Small tables with named rows and columns. After each table, cells are looked up by row and column.

kimena =
cols = kobi, gika, zarov, kupatet, mon, gularas, bozuva, zesu, nata
tominad: [506, 380, 359, 739, 524, 178, 209, 775, 807]
fot: [568, 749, 246, 168, 322, 228, 576, 517, 374]
fidede: [441, 679, 529, 728, 404, 782, 537, 626, 511]
lubap: [581, 309, 187, 379, 747, 800, 207, 195, 326]
zodati: [389, 523, 210, 403, 425, 217, 474, 262, 188]
vubinok: [550, 257, 797, 668, 599, 221, 433, 617, 498]
nid: [681, 589, 230, 179, 647, 246, 407, 295, 761]
kog: [319, 152, 262, 494, 196, 369, 267, 764, 295]
buz: [351, 546, 312, 822, 572, 762, 418, 427, 668]
fomer: [515, 818, 613, 148, 146, 656, 464, 706, 499]

nid, gularas: 246
fomer, kupatet: 148
vubinok, mon: 599
kog, gularas: 369
vubinok, bozuva: 433
lubap, zarov: 187
fomer, gika: 818
buz, nata: 668
nid, gika: 589
fot, gika: 749
fot, kobi: 568
tominad, nata: 807
vubinok, gularas: 221
fidede, kobi: 441
Row with the largest mon: lubap

naz =
           tad    duf
tubadud  6.367  5.255
poret    0.973  2.883
gop      7.448  8.438
vam      5.358  4.271
nuze     5.332  2.759
gogit    1.490  0.754
rir      3.132  1.950
dep      5.735  4.963
telup    4.616  5.141

dep, tad => 5.735
rir, duf => 1.950
nuze, duf => 2.759
gogit, duf => 0.754
rir, tad => 3.132
gogit, tad => 1.490
vam, tad => 5.358
poret, duf => 2.883
vam, duf => 4.271
nuze, tad => 5.332
gop, duf => 8.438
tubadud, duf => 5.255
telup, duf => 5.141
poret, tad => 0.973
telup, tad => 4.616

pusolo.tsv
	genade	falob	pir	denivu	rud	sep	ruvipur	masugan
vobi	83	141	68	73	159	174	108	164
bok	167	111	180	174	93	75	148	85
gomug	143	114	148	145	106	104	133	112
sagivo	162	103	176	170	87	81	140	96
ges	112	49	136	127	55	134	79	184
lige	172	189	157	161	168	74	191	35
luk	121	166	104	109	167	132	146	107
dopa	181	218	158	164	193	66	213	8

ruvipur of ges: 79
sep of lige: 74
rud of vobi: 159
falob of lige: 189
sep of bok: 75
genade of dopa: 181
pir of bok: 180
masugan of sagivo: 96
pir of vobi: 68
genade of lige: 172
falob of gomug: 114
falob of ges: 49
masugan of lige: 35

lusov =
	femetaf	vemefe	vapilon	bulopub	bop	por	giluri	banikuv	zolupe
tobaf	-0.03	2.36	-6.77	-7.17	-5.00	1.56	-6.79	-6.26	3.29
mil	-0.20	2.85	-7.24	-7.56	-5.37	1.47	-7.23	-6.67	3.34
fon	1.04	-8.42	7.37	6.36	5.66	-0.52	6.74	6.16	-3.40
lasad	-1.49	3.59	-6.75	-6.57	-5.22	-0.11	-6.57	-6.19	1.65
fem	2.96	-0.69	-5.69	-7.29	-3.57	4.73	-6.24	-5.44	5.79
lased	-7.15	1.67	2.16	4.48	0.17	-8.69	3.01	1.91	-9.15
fadel	-5.06	4.03	-3.69	-2.11	-3.79	-4.96	-2.95	-3.32	-3.63
bapes	2.30	-5.79	2.17	0.73	2.05	2.13	1.51	1.53	0.83
fop	3.64	-3.64	-2.14	-4.07	-0.78	4.70	-2.94	-2.35	4.48
mobok	6.32	-5.81	-2.18	-5.16	-0.32	7.76	-3.37	-2.48	7.40
guki	-5.79	1.32	1.13	2.92	-0.31	-6.89	1.79	0.95	-7.15
vete	0.14	-1.40	-1.41	-1.96	-0.93	0.52	-1.67	-1.56	0.38
bisapa	0.39	-1.69	-1.43	-2.06	-0.94	0.80	-1.69	-1.57	0.75
mimil	-8.37	4.89	-1.05	1.80	-2.44	-9.34	0.10	-0.87	-8.67

What is the banikuv of fon in lusov? 6.16
What is the bulopub of bisapa in lusov? -2.06
What is the por of tobaf in lusov? 1.56
What is the banikuv of mobok in lusov? -2.48
What is the femetaf of mobok in lusov? 6.32
What is the por of lasad in lusov? -0.11
What is the por of bisapa in lusov? 0.80
What is the banikuv of bapes in lusov? 1.53
What is the femetaf of lasad in lusov? -1.49
What is the femetaf of tobaf in lusov? -0.03
What is the bulopub of mimil in lusov? 1.80
What is the banikuv of tobaf in lusov? -6.26
What is the vemefe of vete in lusov? -1.40

bak:
,bikuze,fofo,kul,pubi,mamida,futida
zit,191,240,77,72,210,183
runalez,183,222,58,77,245,178
sef,53,34,122,223,54,48
ded,205,171,201,84,142,220
kes,192,88,241,102,76,196
bugevo,210,202,192,63,171,206
zabiso,163,224,55,98,231,156
pipam,191,149,214,86,113,195
vil,209,159,216,75,151,200
sez,110,176,25,151,202,108
muge,71,120,81,193,133,80
dizu,213,217,127,60,212,197
fakasi,66,52,147,237,56,57

sez, mamida: 202
muge, bikuze: 71
sef, kul: 122
dizu, kul: 127
runalez, mamida: 245
sez, pubi: 151
dizu, futida: 197
zabiso, fofo: 224
pipam, mamida: 113
bugevo, bikuze: 210
ded, fofo: 171
zabiso, futida: 156
fakasi, futida: 57
Row with the largest kul: kes

dapir:
columns: nekedu, faneti, zurebi, mam, godolab, gisab, figuguv
let: [77, 71, 143, 216, 98, 67, 101]
vevizif: [190, 230, 111, 103, 215, 182, 128]
meb: [191, 225, 92, 111, 203, 206, 135]
ran: [52, 87, 155, 212, 97, 80, 108]
som: [202, 157, 198, 84, 149, 202, 214]
putiz: [180, 139, 221, 98, 112, 178, 215]
demid: [201, 174, 179, 91, 151, 205, 178]
porevef: [194, 222, 75, 114, 228, 186, 119]
tadufe: [196, 149, 212, 101, 137, 196, 206]
fumu: [194, 165, 195, 98, 127, 202, 198]
bati: [159, 218, 69, 149, 233, 163, 113]
sim: [94, 106, 111, 200, 160, 85, 97]
fafotoz: [205, 210, 142, 93, 206, 182, 161]

What is the nekedu of vevizif in dapir?
190
What is the mam of sim in dapir?
200
What is the faneti of tadufe in dapir?
149
What is the gisab of let in dapir?
67
What is the zurebi of fafotoz in dapir?
142
What is the mam of let in dapir?
216
What is the gisab of tadufe in dapir?
196

nalimu =
|  | mam | kel | nalukoz | piz | vizurip | kuzagur | meb | nifo | zeti | zuz |
|---|---|---|---|---|---|---|---|---|---|---|
| kas | 144 | 166 | 45 | 134 | 50 | 93 | 95 | 137 | 129 | 101 |
| famek | 56 | 131 | 150 | 80 | 180 | 177 | 188 | 129 | 91 | 162 |
| mufeda | 196 | 128 | 121 | 109 | 49 | 116 | 76 | 134 | 153 | 197 |

vizurip of famek: 180
mam of mufeda: 196
nifo of kas: 137
piz of mufeda: 109
kuzagur of mufeda: 116
kel of mufeda: 128
zeti of mufeda: 153

Table das
         tes  ralikul  tid  ros  pumuk  nugezis  dufi  tevadaf  duli
zuraved   57       75   79  108     94       89   152      114    78
pifizif   99       94   90  108    103       96   115      112    89
rut      109       99  100  109    107      103   110      111   100
kisa      91       89   85  108    100       92   120      113    84
latu     109      100  102  108    107      104   110      111   102
gug      113       99  104  113    101      103   109      109    99
rulipu   117      106  119  109    112      115   103      110   120
bodufog  111       98  104  108    106      105   110      108   103
dukiz    136       96  118  138     53      100   105      103    93
tapasi   154       78  149   88     95      153   109       20   166
kef       95      196   82  184    117      124   111      144    81

tid of latu is 102
duli of rulipu is 120
tes of rut is 109
pumuk of zuraved is 94
duli of dukiz is 93
tevadaf of gug is 109
tes of gug is 113
tes of latu is 109
duli of rut is 100
pumuk of kef is 117
ros of pifizif is 108
ralikul of gug is 99
tid of kisa is 85
Which row has the largest tid? tapasi

